One turn sends every row of this set to another row. A few are shown first. Where does it send the rows asked after them?
z251: [-17.1  24.4  35.6 -22.3  -8.8   6.2   4.1  -1.4  16.2  -1.5   6.3 -18.6
  13.7   0.6   6.6  12.9   4.7   8.4   4.1]
z999: [ 18.8  12.3   2.1  -5.4  -8.1   1.1  -6.6   2.9   1.6   2.7  17.3  17.2
 -17.2   1.1 -10.7  -2.5   0.5  48.6  -1.4]
z224: [  7.3   4.0 -19.3 -19.1  -5.0 -14.9  13.0 -12.4   9.4  10.5  13.9  15.8
  15.8  11.4 -30.5  -2.2   0.8 -20.0  30.7]
z490: [  9.8  10.2 -18.0 -36.8  -8.3 -16.9   9.5  -5.5  16.4   4.1  -2.5  21.0
  15.2   7.6 -19.3  -5.7  -1.6 -15.2  12.5]
z608: [ -9.1  12.9   3.0 -14.7 -15.7  -7.6   6.3 -33.3 -16.8 -16.0  30.4  -5.2
  15.6  -7.6  -1.7   2.6  15.6  22.4  37.6]
z732: [-16.7   1.5  18.7  -2.3  -4.8 -12.7  11.7 -16.6  -0.1  -5.6  24.9 -30.5
  16.7   2.2  21.1  14.8   4.4  -4.0  38.4]
z907: [ 17.7 -28.9   2.4   6.6  -2.6  -5.8  15.6 -10.8  16.2   5.7  42.0  -2.4
  -2.8 -35.9 -18.0  -1.8   3.9   2.8  24.7]
z682: [-14.5 -16.0  10.7   5.6  -2.6  -2.1   2.0 -11.0   7.5   5.1  14.1 -16.6
  -6.1  10.2 -22.9   2.9   1.8  58.5   7.0]
z708: [ -1.3 -12.1 -11.4 -14.8   3.5 -16.8  24.7  12.1  17.1 -16.7  -0.8  -8.1
  18.6 -21.9 -15.0 -34.6   0.1  -6.3 -14.6]
z321: [ -1.6 -40.1  12.6  16.6 -14.4  19.1  11.4   0.2  19.7  -7.5 -11.2  16.6
  14.2   3.3   2.8  -7.4   2.8  38.5 -10.2]
z495: [  2.2 -53.0  -1.9  23.7  -8.9   3.7  16.7  -6.4  13.8  -9.2  -4.5   9.0
  15.6   3.9  19.6  -8.0   2.2  32.2   7.0]
z504: [-31.8 -26.3 -16.6  23.0  -2.7  -2.9  15.5 -23.3  11.0  15.2   7.7  -7.7
  -8.3  -3.8  16.5  13.8  -2.9  37.1  22.2]
z802: [-12.8 -17.9 -18.0   4.9  -4.6 -10.2  22.6  -8.5  11.2  12.4   9.5  14.4
   7.8  15.7  18.6  18.8   7.2 -38.1  10.8]
z309: [ -2.5  -1.9 -15.2  18.9 -15.4   5.9  10.1 -17.6 -10.3   7.7  29.3  17.7
 -15.0 -11.3  -1.3  24.1   5.6  28.5  34.9]
z53: [ -9.0 -32.7  12.0  29.3 -11.5 -13.6  31.7  -5.9   4.8  -5.5   2.7 -23.3
  11.9   5.2  37.5   8.4   1.6   1.0   2.3]
z82: [ -5.2 -12.3  28.6  11.2 -12.0  -0.1  21.6   8.4  18.7  -3.2 -10.2 -17.5
   8.5   8.7  23.2   0.3  -0.8  15.2 -29.9]
z25: [ 21.9 -19.7   8.8 -29.7 -16.7  -6.1   5.7   0.2  15.4 -14.2  15.3   0.7
   1.6 -39.7 -17.2   0.3   4.7  17.5  -5.2]
z992: [  7.8 -24.0 -11.5  -6.4  -8.7  -3.1  19.0  -6.8  30.0   8.0   9.8  13.8
  -4.6 -51.3  17.1   1.0  -3.4  -1.6   3.0]
z948: [ -6.4 -48.5   9.6  21.3 -19.8  17.2  16.0  -8.9   4.8 -14.4   0.7   8.1
  19.7   2.9  -4.1   7.4   9.3  34.6  11.2]
z177: [  4.7   0.8 -31.9 -21.4  -5.1 -19.0  15.4 -12.5  18.1  15.6   1.5  23.8
  13.2   3.8  -4.8  -5.2  -5.5 -25.1  24.6]
z347: [ -9.5   8.9  14.4  -8.3   8.9 -13.8   9.3  -4.5  25.3   8.3   5.2 -18.9
   7.7  -1.1  46.3  -7.0  -5.5  -2.6   7.1]
z2: [  3.2  17.0 -32.7  19.6  -8.4  11.7  22.9 -14.6 -14.0  -3.5  -3.4  -8.1
  -6.7  11.3 -22.4 -19.7  -3.0  10.1   5.7]
z211: [  6.1  -6.8  -4.1 -32.8  -7.7 -17.0  10.7   7.2  12.5  -7.4  -9.1  12.0
   8.0  24.8   8.7   6.3   6.3 -16.0 -21.7]
z279: [-19.2 -22.4 -27.7  -2.1  -4.6 -14.0  36.8  -4.2   8.1 -15.3   1.5  -6.6
  23.2 -33.3  -5.3 -10.4   4.2 -20.3  10.3]
z648: [-13.3  36.1   9.7 -23.9 -11.0  11.2   3.4 -17.5  14.9   2.6   3.9  16.8
   5.6 -15.2  10.9 -10.7   3.3  25.1  -4.1]
z978: [ 11.9  -6.5 -29.2  -3.6  -9.7 -17.5   3.4  -8.1  -1.7  -1.5   2.6  20.5
 -16.5 -11.5  38.3   2.4  -4.4  33.6   8.8]
z806: [  3.0  -6.5  10.4  -2.9  -3.1  -5.0  11.8   0.0   4.0   2.2  24.8   1.6
  11.6  33.8 -29.9  11.0  13.1 -20.4   4.9]
z115: [-17.8 -22.2  -8.9 -14.4  -6.2 -13.3   5.8  -8.7  16.1  -1.0 -17.6  -5.5
  -8.8  -1.2  21.7   2.5  -4.3  53.9  -9.7]
z359: [-13.6 -18.1  33.1  19.3 -23.3   7.4  26.0  -3.1   1.0 -10.8   8.3 -25.4
  15.2   6.8  -3.3  22.8  10.2  13.3  -2.0]
z573: [ -5.2  12.7 -45.9  14.1 -14.5   9.3  28.2 -20.7 -16.3  -6.9 -12.5  -2.4
  -5.2   0.7  -3.5  -9.7  -2.9   5.1   7.3]
z461: [  9.9  13.9 -40.2   1.3 -11.1  -0.4  20.0 -13.6 -17.8 -16.8 -16.8  -8.1
  -6.1   8.5  -7.7 -20.7  -3.7  15.2  -3.1]
z289: [-17.5  -5.8  -3.9   3.3  -0.4   3.7  29.5   2.2  13.3  -6.9  13.0  -7.8
  20.5 -24.3 -40.4 -16.0   6.0 -14.0   3.3]
z170: [ -0.6   9.5  -9.4   4.8   7.8 -18.2   9.4 -27.7   8.9   9.9  22.4   1.2
   3.5  -7.3  40.4 -29.0  -2.4  12.8  24.8]

z347 moves to z732
z82 moves to z53
z170 moves to z608
Now these:
z573 moves to z2
z224 moves to z490
z495 moves to z948
z504 moves to z682
z907 moves to z25
z708 moves to z279
z999 moves to z978
z806 moves to z211

